Each row below has a hidden score, from 0 to 40, with 20 about the middle. What is it? The score is a weighted sum of the row's numbers plus the product of two more (or one squared), each taken from its middle value.
[1 34 48 -14 -20 -34 -18 -6 -18 -18 1 15 -2 -18 -2 -10 -16 -40 5 23 -43 3 39 1
 -19 11 6 9] >> 14
[57 14 13 12 -3 37 14 7 29 60 7 2 31 65 35 9 47 62 36 17 49 18 -6 -23
 29 47 19 -24] >> 30
[-25 -4 -8 -9 0 13 14 11 1 -30 3 13 24 -28 0 -14 30 30 5 1 40 3 -5 -13
 -2 29 -11 -12] >> 18
[14 37 74 -9 -30 -34 -54 -21 6 -25 -24 12 -4 -20 -6 -10 -26 -31 -6 10 -42 4 33 10
 9 2 29 9] >> 14
[-84 -97 -42 -48 62 127 -16 45 62 -83 -11 -11 102 -91 75 -20 127 126 95 -98 72 -62 14 21
 75 127 59 24] >> 11
[29 13 14 8 -7 -22 17 8 14 19 -14 -17 3 20 5 -12 7 -19 21 14 16 8 -14 -15
 7 1 2 -1] >> 20
[17 12 -7 14 -4 -20 16 11 -4 18 4 0 -19 23 -1 6 -8 -4 2 18 -1 5 -5 -22
 -4 -14 -12 -21] >> 19
[60 -32 -8 -39 1 34 17 11 -9 57 8 -24 37 62 -7 -36 50 57 -4 -21 55 6 -2 7
 -7 54 -18 9] >> 19
[-29 -9 -5 5 31 15 1 -34 -7 3 3 -19 -25 -10 27 15 -62 -52 -25 31 -18 1 -16 -14
 -24 -64 15 -31] >> 21
[55 -79 80 -74 -127 56 -112 -127 127 56 -127 -70 127 42 127 -117 42 -22 102
 -69 127 127 -127 74 127 43 127 70] >> 34
[-22 3 -18 1 -2 31 15 14 11 -39 0 6 14 -39 17 -4 34 47 23 11 29 0 -5 -18
 7 32 0 -15] >> 20
[73 -1 -7 -1 1 67 11 9 -14 74 13 -1 71 77 -9 2 80 101 -15 3 90 7 1 -23
 -11 86 -23 -30] >> 33
[-15 -26 32 34 13 32 24 -6 -16 -11 38 -34 -11 -20 -24 54 19 9 -9 -41 -33 -20 -22 -18
 2 -4 -18 -20] >> 20
[25 7 -13 9 1 -14 15 9 -9 32 17 -4 -29 38 -6 16 -16 14 -13 14 -3 7 2 -22
 -5 -18 -17 -27] >> 18
[-9 41 38 -5 -16 -34 -6 -3 -26 -29 24 42 -16 -25 -9 6 -26 -31 -11 27 -50 -2 46 -14
 -26 -1 -4 -12] >> 20
[23 18 5 19 -2 -17 16 9 -1 24 9 8 -20 27 4 14 -11 1 3 20 -1 6 -3 -22
 1 -15 -9 -23] >> 21
[8 -3 18 -3 -4 -9 30 5 -11 -12 28 23 -28 -5 -20 10 -13 15 -22 14 -5 -5 -5 -7
 -6 -18 -18 -11] >> 23
[9 17 -16 17 -4 -22 21 11 -2 -5 2 -6 -15 -2 -2 2 -6 -10 6 18 1 3 -6 -20
 -6 -10 -12 -15] >> 21
[16 13 9 15 -1 -20 4 8 -4 15 4 -6 -32 20 0 18 -21 6 -5 16 -9 8 0 -20
 0 -24 -12 -23] >> 18
[-18 29 14 -14 -10 -31 -22 -6 -29 -37 21 71 -25 -29 -4 8 -32 -18 -13 21 -54 -2 52 6
 -20 -5 -4 2] >> 22
[8 10 7 9 -5 -21 28 7 -5 1 14 20 -19 4 -5 4 -10 -8 -2 15 -1 3 -4 -4
 -6 -15 -15 -2] >> 24
[8 16 -1 14 -3 -22 18 9 -2 -6 1 -3 -16 0 -7 4 -9 -11 1 20 1 4 -7 -22
 -5 -12 -12 -16] >> 19
[5 -27 16 29 6 26 18 -7 8 11 8 -59 21 -4 -4 26 40 -13 28 -43 -12 -9 -37 -6
 13 14 1 6] >> 20
[-40 -39 -22 20 15 51 12 -2 2 -38 22 -27 7 -47 5 40 41 28 25 -48 -18 -18 -22 -11
 15 19 -2 -11] >> 22
[38 -3 39 -4 -28 -12 -30 -20 42 30 -39 -19 -4 34 32 -13 -2 9 33 -4 14 37 -26 2
 42 -2 32 -1] >> 17
[14 16 -4 13 -4 -18 19 11 -2 23 0 -2 -17 26 -4 2 -8 -6 2 17 0 2 -8 -21
 -6 -14 -13 -18] >> 20
[38 29 56 29 -37 -16 -39 -24 59 -7 -53 -18 -1 -5 -47 -10 -24 1 -43 0 17 -53 -32 -5
 59 -31 49 -3] >> 20
[5 7 36 4 -7 -16 44 4 -14 -7 35 15 -20 -5 -30 3 -10 1 -29 15 -1 -18 -7 -11
 -15 -13 -23 -9] >> 21
[19 10 1 11 0 -19 5 9 -4 20 13 -9 -36 25 3 19 -25 11 -6 15 -9 7 1 -16
 0 -24 -14 -22] >> 17
[3 -42 3 -30 31 51 6 -31 -11 57 5 -40 -4 45 17 -8 -31 -14 -32 13 3 1 -14 8
 -30 -31 9 -6] >> 16
[-34 -15 -31 -20 35 -6 -17 49 42 -20 -33 30 47 -18 22 -54 26 6 28 -31 59 -9 24 26
 40 24 31 29] >> 18
[8 13 -10 14 1 -23 5 9 -3 7 -3 35 -23 11 -3 5 -16 -5 -1 13 -3 3 -2 30
 -1 -19 -13 30] >> 24
[12 11 9 11 -3 -21 28 9 -5 7 22 28 -26 10 -3 11 -17 -2 -5 17 -5 5 -3 5
 -2 -19 -14 4] >> 23
[50 11 14 12 -7 -16 12 7 27 26 2 -3 20 31 12 0 5 -1 12 12 37 12 -8 -21
 24 1 16 -20] >> 27
[60 -30 -4 -38 -10 60 16 5 9 66 -9 -24 54 67 8 -40 75 75 19 -15 63 4 -15 2
 3 74 -2 10] >> 22
[13 15 -22 14 -3 -19 22 10 -3 18 1 -3 -13 19 -13 0 -6 -11 -4 19 4 5 -8 -19
 -9 -10 -13 -14] >> 19
[4 12 -7 10 -4 -24 16 11 -1 1 0 15 -12 3 -5 -4 -7 -13 5 14 5 3 -8 -6
 -7 -9 -12 2] >> 22
[50 -26 16 -30 -22 17 -10 -13 22 54 -14 -22 12 57 29 -23 22 44 26 -18 34 17 -18 11
 25 24 15 6] >> 18
[-13 -21 49 -13 15 15 -31 -41 21 21 -57 -52 5 6 46 -22 -37 -72 12 22 -1 17 -35 21
 -9 -44 32 19] >> 23
[10 7 -52 7 -7 -14 49 2 7 28 61 -9 -38 32 -16 31 -29 17 -31 20 -10 27 -2 -12
 15 -30 2 -22] >> 19
[60 -49 -28 -57 44 26 52 53 -48 56 49 -32 31 59 -44 -53 37 50 -46 -42 52 27 34 42
 -44 42 -57 39] >> 33
[-44 -14 -7 0 35 13 -8 -29 2 1 -27 20 -7 -14 22 -17 -51 -68 -18 15 -6 -3 -18 47
 -23 -55 20 37] >> 31
[12 17 7 14 -4 -23 15 9 -3 7 -2 -8 -15 10 -4 2 -8 -12 3 18 1 6 -6 -18
 -5 -14 -13 -14] >> 19
[-22 -19 47 42 15 40 7 -3 -24 -27 17 -47 -8 -35 -52 52 24 18 -36 -39 -29 -48 -23 -16
 -10 0 -25 -17] >> 16
[-30 -20 -38 41 10 32 28 -10 6 -14 39 -47 -4 -23 1 54 24 9 20 -36 -26 -19 -26 -17
 18 1 0 -17] >> 19
[-9 3 -46 1 20 -21 -32 33 30 -5 -50 25 -6 -3 14 -17 -4 -8 23 1 11 -12 12 13
 25 -8 18 17] >> 19
[-14 8 -35 6 4 -14 9 17 24 -14 -11 6 5 -15 18 -10 9 -7 29 11 22 -10 -4 -14
 19 3 13 -9] >> 19
[33 -4 -46 -7 13 -6 54 28 -35 33 30 -22 6 34 -49 -21 14 0 -38 5 19 37 3 -3
 -40 9 -47 6] >> 26
[34 17 -13 14 -4 -13 20 11 -6 26 0 -2 1 29 -8 2 7 -5 0 19 16 3 -7 -21
 -9 2 -16 -16] >> 23
[18 -34 0 22 7 30 17 -10 0 14 19 -65 26 5 -11 18 39 -2 15 -59 -3 -13 -31 5
 10 16 -8 10] >> 24
[-23 11 45 -40 -18 -11 19 -11 -37 -68 51 71 -12 -63 -37 -6 -18 -8 -39 15 -46 -11 42 20
 -35 11 -14 23] >> 28
[53 -26 27 -82 -23 98 -10 -8 -13 62 9 5 69 64 9 -51 86 107 14 -14 23 -2 38 16
 -17 121 10 23] >> 16
[-1 40 41 -9 -16 -37 -12 -4 -22 -26 12 25 -7 -23 -6 -2 -22 -39 -4 24 -47 -1 42 -10
 -22 6 2 -4] >> 17
[31 3 1 -3 -8 -15 12 6 10 28 -13 -21 5 26 6 -19 10 -8 18 7 16 5 -14 -4
 4 3 -4 5] >> 21
[22 -1 4 -8 -6 -14 6 8 2 28 -14 -23 -13 29 7 -8 -2 -4 13 10 5 8 -10 7
 -1 -7 -8 12] >> 15
[27 26 15 28 -9 -17 1 3 10 -11 -14 -19 -9 -5 -17 -7 -16 -6 -12 9 6 -2 -11 -5
 8 -21 1 -3] >> 26
[36 11 3 13 -1 -13 13 9 2 -5 12 10 -14 -1 -3 20 -29 11 -8 21 8 6 -2 -25
 5 -35 -7 -29] >> 32
[-9 41 41 -5 -14 -35 -12 -5 -26 -33 12 26 -9 -29 -14 -1 -22 -39 -9 25 -48 -2 43 -10
 -26 3 -3 -5] >> 17
[3 21 -13 19 -4 -24 23 10 2 -7 1 -14 -9 -6 -3 3 -1 -16 11 23 5 3 -10 -15
 -6 -7 -10 -8] >> 18
[30 -13 -19 -19 4 0 30 17 -12 39 17 -23 -8 41 -21 -14 6 16 -15 4 9 10 -1 6
 -16 4 -22 9] >> 18
[-51 -17 -30 -3 39 16 -20 -25 20 -3 -21 3 -13 -13 39 3 -55 -53 -11 18 -4 -7 -9 -3
 1 -57 37 -19] >> 19
[-9 42 27 -5 -14 -34 -4 -4 -26 -26 22 46 -11 -23 -11 1 -24 -37 -7 27 -51 -1 43 -9
 -27 3 -4 -3] >> 21
[-15 -29 -33 32 12 33 28 -8 -9 16 47 -49 -13 8 -23 57 16 13 -7 -39 -32 -5 -23 -13
 6 -7 -12 -17] >> 18
[37 3 5 5 -1 0 7 6 1 43 11 -1 -20 50 7 14 -4 30 -1 10 5 7 0 -25
 6 -3 -6 -32] >> 17
[5 12 -27 12 2 -21 -8 13 3 9 -7 22 -27 15 4 11 -19 5 0 12 -5 4 3 -10
 6 -22 -4 -16] >> 20
[-23 -10 31 6 29 13 -3 -33 -6 9 -9 -26 -18 -4 27 9 -56 -61 -23 30 -14 0 -19 -8
 -22 -61 15 -22] >> 20
[13 -58 48 -48 -14 35 -61 -79 40 45 -68 -62 13 35 66 -47 -28 -33 18 -20 18 25 -56 70
 23 -30 59 56] >> 20
[-24 40 4 -7 -14 -33 -13 -3 -22 -33 19 45 -12 -29 -8 4 -26 -30 -10 23 -49 -1 48 -13
 -19 1 1 -12] >> 19
[-98 -98 -7 -96 50 127 -15 -10 25 -80 -22 20 88 -91 58 -72 65 67 12 -38 87 -8 -2 42
 2 68 39 31] >> 22
[41 4 4 4 -5 -15 9 4 5 27 1 -11 -1 32 5 -4 -2 6 3 3 17 6 -6 -16
 8 -3 -3 -17] >> 22
[18 19 -38 16 -3 -14 15 10 -10 27 -4 1 -14 30 -33 2 -8 -4 -25 19 2 24 -9 -19
 -13 -9 -17 -16] >> 18
[1 -19 12 39 13 28 30 -3 -1 9 32 -35 7 -3 -7 44 33 -6 20 -36 -21 -11 -27 -10
 8 8 -7 -5] >> 22
[8 28 24 26 -1 -22 -5 15 -7 -8 -26 -21 -13 -5 -21 6 -7 -10 -12 22 3 -8 -5 -1
 -13 -10 -20 3] >> 13
[21 14 -24 12 -2 -22 20 11 -6 17 8 -3 -18 22 -10 4 -11 -8 -4 18 3 7 -5 -22
 -10 -14 -19 -17] >> 22
[-6 21 -19 24 -6 -13 19 2 9 0 25 -4 -25 5 15 32 -16 16 5 25 3 2 -3 -22
 16 -14 3 -30] >> 12
[28 12 39 12 -17 -21 -32 -10 22 13 -32 -15 -23 21 5 3 -20 4 -1 5 1 12 -14 -4
 26 -21 14 -9] >> 15
[-31 57 -8 13 -9 -27 -25 2 -14 -6 -1 59 -1 -3 -32 -14 -31 -29 -25 18 -40 4 46 8
 -13 -6 7 13] >> 20
[-15 39 33 -8 -14 -34 -3 -1 -27 -42 19 39 -6 -39 -17 -2 -19 -38 -12 25 -48 -3 43 -11
 -29 4 -5 -5] >> 21
[24 13 -9 11 -5 -20 10 8 -6 7 4 22 -24 11 2 22 -19 1 -2 23 -2 6 -2 -11
 -4 -21 -17 -12] >> 25
[-47 27 30 -21 -19 -29 0 -8 -37 -50 31 63 13 -46 -17 -23 -12 -28 -15 5 -26 -3 41 9
 -36 17 -14 12] >> 21
[-14 -21 35 41 12 27 -6 -6 -12 -6 -1 -62 -2 -14 -18 46 22 0 4 -40 -28 -17 -24 -2
 -1 -1 -18 0] >> 14
[-4 36 -24 -11 -14 -23 1 -4 -35 -3 28 30 -11 2 -44 2 -22 -23 -43 24 -49 17 46 -12
 -34 4 -12 -9] >> 21
[-34 -37 -15 -43 8 31 7 22 13 -43 -9 26 45 -39 13 -45 55 52 19 -26 61 1 2 15
 12 54 2 18] >> 19
[3 10 -11 14 0 -18 2 8 -3 14 10 22 -36 18 6 19 -25 14 -8 11 -7 7 6 -23
 4 -26 -10 -30] >> 21
[-10 17 24 15 1 -20 11 13 -28 -1 0 -2 -10 2 -15 11 -6 -3 -12 21 10 -3 -1 -22
 -28 -9 -38 -20] >> 15
[13 25 12 -24 -12 -30 1 -1 -30 -11 22 5 4 -8 -18 -20 -11 -34 -10 12 -37 -2 45 16
 -33 14 -9 22] >> 21
[22 -42 10 18 9 55 9 -11 5 41 25 -52 12 34 9 41 44 36 21 -53 -10 -7 -26 -12
 20 22 1 -17] >> 19
[19 9 13 4 -7 -20 6 8 5 18 -19 -20 -9 21 4 -7 -3 -16 15 16 6 9 -13 -5
 -1 -10 -7 2] >> 17
[-34 -17 -30 -24 22 18 -2 35 42 -35 -22 20 44 -33 38 -33 45 36 45 -13 59 -18 13 0
 38 45 31 2] >> 16
[10 19 -30 19 -4 -23 12 12 0 15 -9 6 -12 19 -15 -1 -6 -16 -4 19 1 8 -10 -16
 -6 -13 -13 -9] >> 20
[5 12 -4 9 -5 -23 24 11 -3 0 2 17 -11 1 -6 -4 -6 -15 4 15 4 5 -8 2
 -8 -10 -13 7] >> 23
[-15 14 14 9 -13 -24 40 1 -21 -1 16 13 8 -1 -12 -21 0 -19 -1 5 19 0 -19 -2
 -28 -6 -35 5] >> 27
[-1 16 12 16 -2 -22 17 10 -10 2 2 -2 -16 3 -9 7 -10 -9 -4 18 2 3 -5 -22
 -10 -13 -20 -20] >> 17
[13 12 -5 12 -2 -20 9 6 -5 8 9 24 -31 13 2 17 -21 4 -3 16 -7 6 0 -9
 -2 -21 -11 -16] >> 22
[-27 -15 -18 0 31 15 -14 -33 -4 -1 -11 -1 -26 -14 34 15 -58 -51 -19 29 -17 -2 -15 -8
 -22 -63 12 -25] >> 27
[-38 -25 17 -14 27 19 17 -34 -8 -19 4 7 -11 -32 13 -4 -47 -60 -26 25 -9 -4 -24 17
 -31 -53 9 7] >> 28
[24 13 -2 9 -2 -20 14 10 0 20 1 -9 -15 24 0 0 -7 -6 4 14 4 4 -7 -18
 -2 -10 -9 -17] >> 19
[31 11 11 10 -15 -26 -4 1 12 13 -23 -29 -1 13 -2 -21 -5 -15 9 0 13 3 -16 15
 9 -9 1 23] >> 21
[33 6 -4 6 -3 -6 15 9 -2 36 4 -7 -12 40 -1 3 1 15 0 10 8 6 -3 -19
 -3 -1 -12 -21] >> 19
[25 9 24 10 -7 -18 3 5 10 22 -8 -9 -17 27 14 3 -8 0 15 15 1 16 -8 -18
 9 -12 3 -18] >> 18
[12 32 -69 32 -4 -14 -35 11 -4 28 -57 16 -12 28 -61 0 -6 -5 -52 20 4 75 -9 -3
 -8 -13 -15 7] >> 19
[3 -46 4 10 10 53 13 -8 -4 40 23 -59 -1 30 0 38 34 32 18 -49 -25 -11 -27 -3
 7 11 -13 -3] >> 17
[-8 22 -20 23 -6 -19 26 6 10 -5 13 -12 -9 -3 5 16 -4 -4 10 26 10 3 -9 -14
 7 -9 -2 -11] >> 14
[26 10 15 10 -6 -19 2 7 8 21 -8 -11 -17 25 7 3 -11 -3 9 11 2 9 -9 -15
 9 -14 -2 -15] >> 18
[-9 39 46 -5 -15 -32 -22 -5 -27 -28 13 23 -19 -22 -9 7 -30 -29 -14 24 -53 -1 49 -7
 -23 -2 -3 -10] >> 15
[15 15 2 13 -3 -5 18 10 -1 35 0 -2 -14 39 7 2 -7 7 15 19 2 7 -9 -21
 -5 -11 -13 -16] >> 21
[13 8 -9 7 -2 -1 16 10 -3 38 11 -3 -26 43 -10 13 -19 21 -9 18 -3 7 -3 -22
 -2 -23 -10 -25] >> 17
[0 -24 8 37 12 27 21 -6 -6 3 29 -42 1 -7 -13 46 24 -2 10 -40 -23 -13 -26 -17
 4 -2 -10 -14] >> 23
[22 19 57 19 -10 -22 -13 2 23 -1 -28 -10 -15 3 -22 1 -12 -9 -19 14 3 -22 -13 -16
 19 -19 10 -14] >> 15
[-12 50 -6 6 -17 -28 -20 -4 -26 -10 3 53 -8 -9 -27 -2 -22 -31 -21 28 -48 3 43 -1
 -28 3 -3 5] >> 20
[52 -31 0 -37 -9 9 10 4 3 46 -2 -31 25 49 3 -41 28 28 6 -26 39 4 -10 27
 3 27 -4 27] >> 20
[6 6 -2 6 -1 -17 14 8 -4 2 12 25 -27 9 -3 10 -17 5 -7 11 -4 5 -2 -6
 -1 -18 -15 -9] >> 22
[-5 -29 -30 30 13 30 33 -4 -14 15 34 -54 1 4 -27 38 31 -1 -2 -40 -24 -8 -27 -10
 -7 6 -19 -4] >> 20
[-47 -16 -11 -5 32 20 1 -29 4 -18 -17 -7 -5 -33 32 -4 -43 -59 -11 25 -3 -3 -19 -4
 -18 -48 23 -13] >> 23
[-22 41 -3 -6 -15 -36 -4 -3 -22 -28 19 32 -5 -24 -16 -2 -21 -41 -10 27 -45 -1 44 -11
 -19 4 1 -6] >> 16
[-30 33 3 -12 -11 -29 -20 -4 -19 -41 19 53 -16 -36 -2 8 -28 -17 -7 19 -48 -2 53 -12
 -13 1 4 -16] >> 19
[25 -29 -5 32 12 92 18 -7 -12 62 33 -41 13 53 -10 53 62 77 4 -42 -7 -12 -22 -20
 2 41 -16 -24] >> 19
[-38 -26 -6 36 12 33 20 -6 -13 -19 32 -38 5 -26 -12 49 29 12 6 -41 -18 -13 -24 -18
 1 7 -17 -20] >> 16
[3 -26 4 32 9 26 17 -6 -3 6 19 -60 7 -5 -12 33 29 -7 13 -48 -19 -12 -29 -2
 5 5 -11 0] >> 21
[39 10 -12 10 2 -20 21 13 -12 19 12 -13 -2 20 -4 -6 -10 -2 -4 2 15 6 -3 -11
 -9 -12 -20 -9] >> 29
[-7 -9 -18 -11 3 -7 6 16 5 -19 -8 23 -9 -19 8 -12 5 8 15 5 10 1 -2 5
 4 -1 -4 6] >> 24
[27 13 -9 14 -1 -15 12 8 -8 27 11 1 -24 30 -1 14 -12 7 -5 17 -1 6 -1 -28
 -3 -16 -16 -26] >> 22
[-45 36 47 -9 -22 -32 1 -12 -53 -32 39 57 1 -28 -13 -6 -27 -26 -17 12 -33 -4 43 -6
 -46 0 -28 -9] >> 21
[-4 13 -24 11 1 -22 8 14 9 2 -7 10 -11 3 1 -2 -8 -12 8 12 6 3 -4 -15
 6 -12 -2 -13] >> 19
[-10 -24 17 38 12 29 14 -7 -11 -5 31 -43 -10 -14 -16 53 16 8 1 -40 -31 -14 -24 -19
 6 -7 -14 -20] >> 21
[-10 16 -20 17 -12 -22 30 -3 10 10 27 -21 -10 15 0 37 -16 0 -4 37 11 5 -10 3
 13 -19 2 2] >> 5
[28 8 16 7 -8 -18 4 5 12 27 -5 -10 -15 29 14 2 -5 1 13 12 5 10 -7 -17
 10 -9 1 -16] >> 18
[3 15 9 14 -2 -20 14 9 -10 1 8 3 -23 6 -5 13 -15 2 -6 17 0 2 -3 -26
 -8 -17 -20 -27] >> 19
[21 5 11 2 -4 -19 -1 5 2 22 -12 -22 -19 27 6 0 -11 -3 8 12 1 8 -8 2
 1 -13 -6 4] >> 14
[-71 -49 -8 10 17 81 12 -5 -2 -49 33 -21 56 -57 1 34 78 70 13 -63 34 -13 -19 -13
 16 63 -3 -18] >> 11
[8 19 -5 19 -3 -22 20 10 -3 17 3 8 -17 23 -3 3 -12 -7 2 18 1 5 -6 -19
 -7 -18 -13 -17] >> 21
[-29 -9 6 4 28 12 1 -32 -6 9 -2 -14 -22 -2 25 12 -57 -59 -23 30 -14 0 -18 -14
 -27 -63 15 -28] >> 22
[-27 1 28 20 30 27 -11 -33 -5 -20 -11 -29 -25 -31 9 15 -60 -37 -44 30 -17 -2 -16 -10
 -22 -67 12 -24] >> 23
[-19 -20 -4 40 11 25 21 -4 -9 -12 23 -57 4 -21 -18 42 29 -7 8 -38 -24 -12 -28 -8
 0 2 -16 -2] >> 18
[4 34 -3 -13 -13 -19 -5 -3 -35 2 28 30 -12 5 -33 2 -18 -16 -32 25 -48 5 47 -13
 -34 9 -13 -11] >> 19
[23 -16 1 -22 -3 -5 9 7 -2 38 -2 -28 -20 39 2 -4 -6 13 4 6 1 6 -7 21
 -2 -6 -10 22] >> 12
[15 16 -2 14 -2 -23 17 9 -2 17 0 -4 -18 18 -2 5 -8 -9 3 18 0 6 -7 -20
 -5 -15 -12 -18] >> 20
[18 16 -30 16 -2 -19 15 9 -9 21 2 1 -18 23 -17 7 -7 -4 -12 19 -1 11 -7 -23
 -10 -13 -20 -21] >> 21
[1 16 0 13 -2 -23 16 13 -6 10 0 -4 -13 13 -3 7 -12 -10 2 21 2 5 -6 -22
 -7 -16 -16 -19] >> 17
[37 -31 -10 -37 -1 13 23 13 -3 47 5 -33 1 49 -10 -28 18 29 -3 -7 16 4 -6 26
 -8 15 -17 33] >> 17
[27 13 -5 12 -1 -18 14 11 -3 22 6 -1 -17 26 -1 7 -9 0 -1 18 2 4 -5 -24
 -2 -11 -12 -23] >> 20
[-17 56 74 10 -10 -25 -44 1 -37 -59 -20 13 -10 -53 -53 6 -22 -24 -49 28 -48 -34 49 5
 -37 5 -16 7] >> 11
[-11 39 -7 -4 -16 -33 4 -5 -28 -32 34 23 -16 -28 -10 7 -28 -29 -10 26 -52 -2 47 -9
 -24 1 -3 -8] >> 22
[18 15 31 14 -1 -23 10 9 5 12 0 -1 -20 15 2 7 -12 -8 5 17 -2 9 -5 -22
 6 -16 -6 -21] >> 18
[23 15 -18 13 -1 -24 18 10 -6 13 5 -1 -17 17 -4 6 -10 -8 -1 16 1 6 -6 -23
 -8 -16 -17 -21] >> 24
[-35 16 -23 -33 -1 -13 -39 7 -1 -68 -12 63 -1 -64 30 -13 -9 -10 34 11 -39 -27 57 6
 1 17 23 7] >> 26
[21 15 6 16 -2 -23 13 10 1 10 5 -2 -19 15 -2 7 -13 -7 1 16 2 5 -4 -24
 0 -16 -8 -20] >> 20
[-5 -3 11 -5 -10 -15 35 2 -14 -12 21 24 -10 -8 -16 -11 -1 -1 -13 4 8 -2 -12 3
 -17 -4 -23 5] >> 24
[-16 9 -33 6 6 -19 6 20 27 -11 -15 9 8 -7 10 -11 3 -9 21 9 23 -7 -2 -11
 21 2 14 -7] >> 15
